Each path below is one point turned by a fixed rotation once a step. After each direction that follows a path, write how fast that rotation turns it, in degrees per step (0 if it stays still).
Each turn is a multiple of 5 degrees from 10 to 175, or 0.
Each row of a path follows its step; steps can be skipped.
Rotation 1:
step 3: [-1.47 -0.05  2.32 -3.79 -0.73 -1.28 -0.14 -1.17  0.07  0.19  0.71  0.44
  0.16  1.32 -1.48  1.48  1.94  1.88  2.33 -0.50 -1.34 -1.40  0.35  0.00
 -0.46  0.79 -2.53  0.10  0.24  0.35  3.15  1.54  1.31 -0.34  0.04 -2.24
 -2.32 -1.34  0.19 -0.75 -0.60  0.18 -1.68  1.38  1.15 -1.14 -0.06  0.07
 -0.44  0.19  0.81  3.72  0.63  0.03 -2.58  1.11]
step 8: [-0.34  3.21 -0.02 -0.05  0.94  0.94 -0.09 -0.20  1.86 -3.43 -1.15 -2.78
  2.42 -0.13 -1.98  0.90  0.65  0.50 -2.28 -0.51  0.51  0.36 -0.32  1.31
  0.16 -0.90  1.37  0.52 -1.03  0.40  1.79  0.30 -0.24 -0.12  1.42  0.50
 -0.60 -2.63  3.18 -1.11 -2.00  0.57  1.80  2.41  2.62 -0.82 -0.79 -0.17
  0.81 -0.96 -2.03 -1.24  0.91 -0.22 -1.84  0.47]
step 21: [-0.33  0.17  0.66 -1.09  0.69 -3.01  0.86  1.06  0.17 -1.20 -0.81  1.27
  1.72  0.62  1.67  0.70 -0.16 -1.23  0.90 -2.31  0.39  3.41  0.94  2.10
 -1.05 -1.02  0.03 -0.33 -0.39  0.04 -3.02 -1.66  1.87  0.12 -1.15 -0.28
 -0.85 -1.02  0.51  0.35  1.63  1.09 -0.13 -1.39  0.91 -1.32 -2.09  0.14
  0.14  1.72 -0.48  1.35 -0.39  3.78 -1.98 -2.24]
step 25: [-1.46  1.68  1.98  0.69  2.85 -1.49 -1.00  1.46  0.41 -1.54 -0.67 -0.94
  2.46  3.31 -1.25  0.88 -0.92  2.97 -1.21 -1.69 -1.42  0.62  0.53  3.41
  1.87 -0.45  0.89  0.92 -0.38  0.75  1.08 -0.95 -0.54 -2.42  0.39 -0.24
 -0.59 -2.42 -0.53  2.06 -1.41 -0.31  0.31  0.04 -0.44 -0.82 -0.67  1.48
  0.58  1.29 -2.32 -0.44  0.71  0.70 -0.12 -0.33]
step 28: [-0.11  0.29 -0.09 -0.70  0.28 -1.42  2.87  1.47  0.23  0.42  0.46  1.02
  1.76  1.72 -0.33 -1.23  1.85  1.04  1.35 -0.96 -0.56 -0.41 -0.66  0.00
 -0.40 -0.79 -1.61  2.20 -1.71  0.99  3.32 -0.21  0.53 -1.26  1.26 -1.11
 -0.53 -2.19 -0.45  0.78 -1.80  0.58 -2.52 -0.07  4.45  0.16  0.16 -1.98
 -1.32  0.40 -0.54  1.71 -1.17 -1.14 -2.32  2.09]
step 30: [-0.59  1.41  1.20  0.35  1.68 -2.07  4.09 -2.33 -1.61 -1.41 -0.10  0.30
  0.11  0.09  0.68  1.33  0.27 -0.56  1.12 -0.15  2.09  1.46  1.37  1.20
  0.20  1.69  0.99 -0.16 -1.88 -2.07  0.14 -1.63 -0.94 -2.03 -0.34  0.62
 -1.60 -0.08 -0.35 -1.03  0.78  0.51 -1.80  1.09  1.67 -0.53  1.26 -2.36
  0.91  1.53  1.06  0.05 -0.27  1.94 -3.56  1.02]
step 31: [ 1.06  2.04  0.81 -2.38 -0.22 -1.90 -2.40  0.13  1.45 -2.09  0.32 -1.77
  0.93  2.05 -1.23  2.31  0.42  2.47  0.60 -0.75  0.06  0.91  0.69  2.24
  2.09  0.30 -0.84  1.23 -0.12 -1.03 -0.66 -1.42 -2.38  0.52  1.71 -1.15
  0.18 -0.81  0.64  1.25 -0.02  1.68  0.12  0.47  2.28 -0.65 -0.04 -2.27
 -1.05  1.88 -2.82 -0.05  1.97 -0.99  0.37 -0.79]
[ 0.59  0.00 -0.35 -0.47  0.48 -0.39 -0.25  0.39 -0.98 -0.42 -0.47  0.45
 -0.15 -0.10  0.38 -0.04 -0.25 -0.75  0.06 -0.18 -0.50 -0.13 -0.29 -0.51
  0.19  0.25 -0.75  0.69  0.68  0.03 -0.29 -0.49 -0.13  0.12 -0.21 -0.11
  0.51  0.20  0.53  0.44  0.09 -0.11  0.10  0.09  0.50 -0.25 -0.70 -0.10
 -0.49 -0.33 -0.22 -0.33  0.31  0.33  0.34  0.61]  70
[-0.02  0.16  0.50  0.11  0.14  0.80 -0.44  0.54 -0.31 -0.23  0.24  0.15
 -0.31  0.39  0.10  0.19 -0.72  0.23 -0.44  0.07  0.28 -0.02  0.21 -0.16
 -0.16  0.03 -0.53  0.07 -0.69  0.17  0.91  0.22  0.28  0.27 -0.11 -0.27
 -0.13 -0.13  0.62  0.56 -0.69  0.04  0.52  0.35  0.46  0.39  0.03 -0.88
 -0.16  0.58 -0.45 -0.09 -0.41 -0.60  0.49 -0.48]  125
[ 0.02  0.64 -0.19  0.21  0.52 -0.29  0.38  0.10  0.03 -0.53 -0.10 -0.60
 -0.51  0.36 -0.76  0.60 -0.25  0.58 -0.41  0.19 -0.88 -0.63 -0.41 -0.05
  0.13  0.51  0.26  0.04  0.26  0.18 -0.13  0.71  0.57  0.06 -0.53  0.41
  0.18  0.23 -0.43 -0.34 -0.11 -0.19  0.63 -0.52 -0.56  0.48 -0.58 -0.37
 -0.21 -0.14 -0.25  0.23 -0.03 -0.14 -0.29  0.20]  45
[ 0.26 -0.36 -0.40 -0.30  0.53 -0.34  0.73  0.42  1.05 -0.18 -0.18 -0.55
 -0.57 -1.10  0.33 -0.18 -0.12 -0.29  0.48 -0.07 -0.09  0.26 -0.01 -0.20
  0.55  0.42 -0.41 -0.44 -0.59  0.42 -0.23  0.28  0.14  0.14  0.09 -0.65
  0.03 -0.19  0.14  0.23 -0.44  0.33 -0.18  0.16 -0.19 -0.28 -0.14  0.13
 -0.43  0.75 -0.07  0.65  0.19 -0.38 -0.13  0.00]  155
[ 0.22  0.62 -0.20  0.55  0.67 -0.57 -0.14  0.48  0.34  0.12 -0.68  0.56
  0.15  0.14  0.31  0.30 -0.72  0.16  0.65  0.97  0.39  0.04  0.04 -0.73
  0.11  0.16  0.53 -0.17 -0.26 -0.67  0.21 -0.37 -0.15 -0.49 -0.12  0.35
 -0.11 -0.41 -0.29 -0.03 -0.10  0.78 -0.31 -0.40  0.10 -0.25 -0.10  0.02
  0.50 -0.21 -0.13 -0.04 -0.67 -0.09  0.37  0.09]  125
[ 0.00 -0.20 -0.10  0.21  0.45  0.62  0.12  0.56 -0.44 -0.47 -0.92 -0.95
  0.19  0.26  0.00 -0.15  0.14 -0.31  0.01  0.46  0.26 -0.35 -0.16  0.49
 -0.38  0.32 -0.22  0.08 -0.31 -0.75  0.24  0.16 -0.42 -0.60 -0.71 -0.19
 -0.15  0.07  0.25  0.04 -0.37 -0.12  0.14  0.34 -0.02 -0.37  0.40  0.43
 -0.22 -0.24  0.73 -0.22  0.18  0.31 -1.01 -0.47]  130
[ 0.42  0.03  0.44  0.39 -0.43 -0.07  0.66  0.25  0.06 -0.35 -0.25  0.03
  0.01 -0.62 -0.11  0.83  0.05 -0.67  0.00  0.12  0.40  0.91  0.12 -0.08
 -0.63 -0.02  0.54 -0.93  0.36  0.24  0.31  0.03 -0.29  0.35  0.07 -0.05
 -0.31  0.77  0.19 -0.06 -0.73 -0.12  0.36  0.24 -0.05  0.49 -0.19 -0.24
  0.16 -0.45 -0.31 -0.51  0.12  0.62 -0.12  0.55]  115
Rotation 2:
step 2: [ 0.86  1.20  0.30  1.90 -0.79 -0.97 -1.46  1.76 -1.67 -2.84  3.12  1.82
 -0.24  0.62  0.61 -0.74 -0.07 -2.78 -1.70 -1.75 -0.81 -0.61 -0.16 -1.09
  0.19  2.30  0.11 -0.41 -1.84 -1.31 -0.63  1.32  2.11  1.69  1.04  0.10
 -0.65 -2.08 -0.18  1.74 -0.52  0.26  1.88 -1.60 -0.77  0.07  0.18 -0.14
 -0.59 -0.96 -1.78 -0.37  0.12  2.68 -0.57 -2.28]
step 5: [-0.75  0.24 -1.65  0.97  0.13 -0.63  0.07 -0.44 -0.95 -2.20 -0.08  0.14
 -1.92 -0.64  1.72 -0.76 -1.33  0.42 -0.72  1.96 -1.56  0.48  1.21  2.71
  2.71  0.60  0.91 -0.03 -1.08  0.22 -3.41  3.03  2.40 -1.82  1.93  1.59
  1.47 -1.82 -1.64 -0.47  0.60 -0.90 -0.21  0.54  0.14  0.02  0.12 -0.68
 -0.33 -0.10 -1.13  1.69  2.45  1.44 -0.71 -1.78]
step 7: [ 0.07  0.89 -0.69 -1.96 -0.57  1.06 -2.00  2.60 -1.63 -1.11  0.28  0.98
 -1.57  0.82  0.23 -1.20  0.09  1.49  0.50 -0.24 -0.68  0.82 -0.68  1.10
 -1.78  0.25  1.70 -0.05 -2.16 -1.85 -1.15 -1.48 -1.58  1.08  0.00  1.78
 -2.02 -0.25  0.08  2.19 -0.77 -3.34  1.00  0.49  0.35 -1.45 -0.18  0.12
 -0.48 -1.56 -0.18  4.38  0.60  1.49 -0.44  0.21]
step 11: [-0.70  0.49  0.58  1.58 -2.42  0.84  1.18 -0.50 -0.31  0.89 -0.88  0.74
  0.49 -0.74  0.53 -0.94 -0.08  0.43 -1.93 -1.39 -2.45 -0.41  0.85  2.72
 -0.81 -0.11 -0.83  0.33 -0.66  2.39 -2.18 -0.75 -0.07 -1.21  1.08  1.95
  0.60  0.70 -1.42 -0.86 -0.12  1.00  3.17  0.26  3.72 -1.16  1.52  0.09
 -0.85 -0.78  1.25  0.79  2.32  2.16  1.52  1.29]
step 25: [ 1.84 -0.05 -0.84  1.55 -1.80 -2.09 -1.55 -1.30 -0.38 -1.89 -0.01  0.05
 -3.08 -0.18  0.25  1.60 -0.77  0.00 -0.62 -1.20  1.25 -0.51 -2.72  1.54
 -1.86 -0.54  1.56 -0.90 -0.35 -1.06  1.50 -1.82 -0.58  1.64  2.06  0.99
 -2.16  1.24  1.16 -1.19 -0.70 -0.19  1.30 -1.13  0.80 -1.58  0.53 -0.42
 -1.67  1.04 -0.84  0.24  2.23  2.33 -1.25  0.90]
step 26: [ 1.56  0.78  0.05 -1.83 -0.27  0.06 -0.64 -1.17 -1.04  0.07 -0.18 -0.35
 -0.35  1.92 -0.24 -2.84 -0.18  2.34 -0.95  1.84  0.09  1.27  0.66  1.78
  0.95  0.87 -0.80  0.87 -0.86  0.99 -2.26 -1.19 -1.32  0.50 -1.81  0.90
  3.06 -0.11 -0.48 -0.11  1.47 -3.43  0.51  1.27  1.41  0.00 -0.73  0.70
  1.57 -0.42 -1.41  2.27  2.67  2.30 -0.51 -1.33]
step 30: [-0.05  0.63  0.56  1.59 -1.30  1.89 -0.71  2.13  0.43 -0.66 -2.59 -1.37
 -0.22 -1.06  1.27  0.56 -2.08 -0.17 -0.36 -1.15 -2.06  0.51 -0.64  2.54
  0.36  2.22 -0.72  1.34  0.36  1.11 -1.45  1.26  2.54  1.10 -0.15 -0.24
 -1.98  0.16  1.80 -1.09 -2.09 -0.65  2.16 -1.52  0.32 -0.39 -0.03 -1.37
  0.58 -1.30 -1.24  1.84  3.13  1.91  0.28 -0.62]
[ 0.03  0.47 -0.18 -0.90 -0.49  0.11 -0.25  0.59  0.60  0.28  0.28  0.33
  0.07 -0.20  0.80  0.63  0.00  0.07 -0.33  0.21 -0.13  0.41  0.14  0.29
  0.42  0.31  0.20 -0.10  0.71 -0.52 -0.11  0.16 -1.08 -0.18  0.44 -0.13
  0.71  0.17 -0.24 -0.17 -0.16 -0.34  0.02 -0.04  0.00 -0.19  0.27 -0.43
 -0.68  0.62 -0.23 -0.14 -0.06 -0.74 -0.02 -0.44]  170
[ 0.18  0.55 -0.34  0.67 -0.12 -0.27 -0.38  0.24  0.28  0.06  0.33  0.16
 -0.09  0.12  0.50 -0.19  1.20 -1.09  0.61 -0.58  0.57 -0.05 -0.08 -0.17
  0.22 -0.09  0.10 -0.39 -0.61  0.07  0.65 -0.13 -0.50  0.06  0.07 -0.10
  0.46  0.19 -0.11 -0.86  0.34  0.20  0.19 -0.15 -0.50  0.10  0.13 -0.30
  0.57  0.01  0.49 -0.19  0.00  0.41  0.15 -0.13]  175
[-0.71 -0.23 -0.14 -0.11  0.28 -0.44  0.07 -0.04  0.30  0.01 -0.26 -0.62
 -0.11  0.69  0.21  0.43 -0.27  0.05  0.69  0.38  0.53  0.04  0.07 -0.07
  0.23  0.12 -0.65 -0.10 -0.67 -0.96 -0.50  0.22 -0.54  0.17  0.43 -0.34
 -0.08 -0.39 -0.07  0.19  0.39 -0.20 -0.50 -0.09  0.52 -0.74  0.29 -0.18
  0.52  0.37 -0.48  0.00  0.21  0.65  0.11  0.72]  35
[-0.31  0.42  0.69 -0.02 -0.23 -0.19  0.48  0.03 -0.22 -0.06  0.03  0.33
  0.50 -0.28 -0.54  0.52 -0.23  0.10  0.07  0.39 -0.21 -0.07  0.17 -0.53
  0.13  0.26 -0.40 -0.16 -0.86 -0.10 -0.18 -0.47 -0.55 -0.20 -0.81 -0.38
  0.06  0.93  0.25 -0.08  0.41  0.49  0.34 -0.31 -0.17  0.16 -0.11 -0.01
 -0.92  0.01 -0.38  0.01  0.02  0.87  0.39 -0.69]  40
[-0.33  0.77 -0.36  0.27  0.07  0.76 -0.01 -1.23  0.72 -0.14 -0.33 -0.06
  0.01 -0.40 -0.52 -0.44  0.38  0.31  0.20  0.58  0.51 -0.15 -0.39  0.21
 -0.20 -0.11  0.44 -0.20  0.25  0.09 -0.13  0.32 -0.41  0.05 -0.30 -0.95
  0.26 -0.25 -0.71  0.48 -0.24  0.01 -0.30 -0.20 -0.06  0.39  0.55  0.57
 -0.17  0.11  0.04 -0.34 -0.21  0.17  0.12 -0.14]  155
[-0.41  0.24  0.70  0.11  0.13 -0.37 -0.32  0.55 -0.10  0.23 -0.06  0.04
  0.10 -0.42  0.06 -0.34 -0.52  0.23 -0.26  0.62  0.40 -0.24 -0.02 -0.21
 -0.70  0.19  0.21 -0.43  0.45 -0.69  0.53 -0.34 -0.03  0.03 -0.19  0.47
  0.61 -0.11 -0.59 -0.21 -1.03  0.52  0.60 -0.35  0.12 -0.35  0.47 -0.09
  0.64 -0.64 -0.02  0.10  0.03  0.49 -0.54  0.18]  80
Rotation 3:
step 4: [ 0.33  1.54 -0.22 -2.05 -2.64  2.38  0.59  1.03 -0.21 -0.95 -2.25  0.33
 -0.72  1.87  0.40  0.24 -1.36 -0.26  1.01  0.14 -3.56  1.48  4.14 -0.02
 -1.24  1.10 -0.81  0.21  1.97  2.47 -1.70 -0.56  2.32  1.18  0.30 -0.36
 -0.48 -1.21 -1.25 -1.45  0.36  1.68  1.78  0.00 -1.59 -0.13  0.55  0.57
 -4.22  0.65 -0.49  0.35 -0.06  0.41 -1.03  0.04]
step 6: [-2.72 -0.31  2.32  0.40 -1.21  1.26 -0.92 -0.84  0.11  0.35 -3.57 -2.12
  1.82 -3.19  1.11 -1.61 -1.18  1.96  0.87 -2.19  0.50 -1.01 -0.54  0.40
 -2.29 -0.02 -0.34  1.05  0.73  0.56  0.38 -2.13  2.42 -1.75 -0.65 -3.34
  1.46 -0.47  1.87  0.97  0.31  0.16  2.10  0.26 -1.56 -0.44  0.99  0.25
 -0.57 -0.80  0.93  0.06 -0.76 -1.46  2.49 -1.01]
step 11: [ 0.51 -2.21  0.23  1.79 -0.48  1.35  0.32 -1.45  1.63  2.73  1.54  0.04
  0.55  2.13  0.36  2.02 -0.18  0.46  0.96  1.59  0.39  0.12 -0.52  0.71
 -0.07  0.41  0.90  0.31 -0.45  1.56  2.27 -0.35 -0.98 -0.56  2.23 -1.45
 -1.09  2.32  0.81  1.61 -2.10  2.08 -1.55  1.20 -2.74  0.99 -2.25  1.48
  2.33 -1.98 -2.16  1.74  0.87  0.61  0.42  3.45]
step 15: [ 0.51 -1.93  2.18 -3.29 -0.85  0.06 -0.20  0.51  3.10  0.77  0.01 -2.14
  1.33 -1.71  0.25  0.80 -2.60 -0.13  0.00 -1.60  0.07  0.77  3.57  0.24
  1.92  2.47 -0.07 -0.35 -2.09  0.69 -0.56  0.54  1.37 -0.55  1.92  0.91
 -1.49  0.11 -0.30  0.11 -3.26  2.34  2.24 -0.12 -1.74  0.38  1.39  1.70
  1.17 -0.68  0.60 -0.46 -0.93  0.52  0.28  2.07]
step 18: [ 0.27  3.26 -0.69 -2.28  3.01 -0.59  1.80 -0.20 -0.44  1.50  0.07 -0.10
  1.30  0.13  1.73 -2.06 -0.01 -0.60 -0.78  1.30  0.95 -0.89 -2.24 -0.92
 -2.85 -0.16 -0.59  2.28  0.29 -1.30  3.03  1.19  0.33 -3.44 -0.62  1.23
 -0.32 -2.60 -0.24  1.66  0.09 -1.35  0.70 -0.24  0.56 -0.43 -1.49  0.51
 -0.55  0.50  0.01 -4.02 -0.33 -1.40 -0.97  0.22]
step 19: [-1.05 -0.89  2.58 -1.84  0.50  0.10  0.61  0.88 -0.53  2.25 -0.48 -0.32
 -1.63 -1.20  1.50 -0.99 -4.19 -2.87 -1.76 -0.59 -0.46  1.84 -0.05  0.09
 -0.23  0.99 -0.62  0.42 -0.44 -0.08  0.63  0.08 -2.15  0.27  1.78  2.45
  0.16 -3.87 -0.25 -1.50 -0.11 -2.64  2.51 -0.84  0.68 -0.32 -1.66  1.86
 -0.48  1.73 -1.08  1.01 -0.51 -0.18  1.84  1.21]
step 25: [ 0.27  1.29  0.37 -1.15 -2.02  0.79 -0.31 -1.01  0.17  0.58 -0.31 -1.84
  1.24 -3.42 -0.97 -2.00  0.07  2.62 -1.57 -3.30  2.34  0.03  2.38  1.51
  1.43  0.99  0.43 -1.52 -2.00  1.55  0.17 -0.61  2.35  1.09 -1.68  0.60
  0.23  0.57 -1.84 -1.74 -1.56  0.28  1.45 -1.69 -1.36  1.06 -1.58  0.67
 -0.75  2.93 -1.72  1.68 -0.13  0.06  0.24 -2.01]
[-0.86  0.43 -0.14 -0.16 -0.04  0.31 -0.12 -0.32  0.62  0.04  0.52 -0.19
 -0.36 -0.26 -0.51  0.24 -0.63  0.59  0.68 -0.22  0.58  0.01 -0.08  0.14
  0.34  0.33  0.87 -0.53 -0.86 -0.02 -0.02 -0.21 -0.26  0.27  0.00 -0.48
  0.40  0.01  0.47 -0.17 -0.18 -0.20 -0.44  0.03 -0.10 -0.22 -0.54  0.22
 -0.32 -0.26  0.62  0.09 -0.09 -0.18  0.74  0.69]  80
[-0.16 -0.64 -0.18  0.57  0.13 -0.23 -0.15 -0.17 -0.46  0.02 -0.37 -0.31
 -0.23  0.33  0.18 -0.13 -0.07 -0.22  0.23  0.69 -0.56  0.32 -1.23 -0.33
  0.54  0.30  0.51  0.04 -0.16  0.26  1.31 -0.43 -0.20  0.06  0.07  0.78
 -0.19 -0.36 -0.18 -0.12  0.11 -0.43 -0.78 -0.18  0.21  0.15 -0.10  0.45
 -0.05 -0.20 -0.11  0.34 -0.29 -0.14  0.01  0.09]  35
[ 0.02  0.54 -0.65  0.26  0.52 -0.23 -0.28 -0.33  0.92 -0.67 -0.11  0.45
  0.16 -0.15  0.54 -0.03  0.73 -0.23  0.43 -0.12  0.22 -0.18  0.02 -0.40
  0.08 -0.78  0.29  0.09  0.16 -0.32  0.08 -0.01  0.36 -0.09  0.76 -0.30
  0.07 -0.76 -0.81 -0.66 -0.35 -0.43  0.05 -0.07 -0.06  0.29 -0.43  0.12
  0.60 -0.67  0.13  0.01  0.28  0.14 -0.31  0.08]  170
[-0.87  0.30  0.26  0.04 -0.12  0.38  0.12  0.53 -0.27 -0.68  0.61  0.82
 -0.36  0.43  0.56 -0.16 -0.38 -0.63 -0.19  0.15  0.16  0.48 -0.54  0.22
 -0.45 -0.13 -0.20 -0.29  0.20  0.57 -0.19 -0.32  0.31  0.57 -0.24 -0.40
 -0.07  0.18 -0.52 -0.65 -0.41  0.41 -0.53  0.19  0.24 -0.02  0.29 -0.23
 -0.27  0.25 -0.43  0.54  0.61  0.47  0.25  0.07]  115
[-0.37 -0.38  0.21  0.03 -0.30  0.43  0.19 -0.03 -0.30  0.40 -0.32  0.19
  0.84  0.18  0.48  0.36  0.29 -0.31 -0.09 -0.68 -0.48  0.05  0.19  0.16
  0.51 -0.21  0.39  0.01 -0.19  0.53 -0.35  0.04  0.54  0.31 -0.64 -0.47
  0.41 -0.81  0.26 -0.34  0.41 -1.02 -0.07 -0.54 -0.76 -0.10  0.15  0.36
  0.07  0.80  0.28  0.05  0.29 -0.21 -0.20  0.05]  170
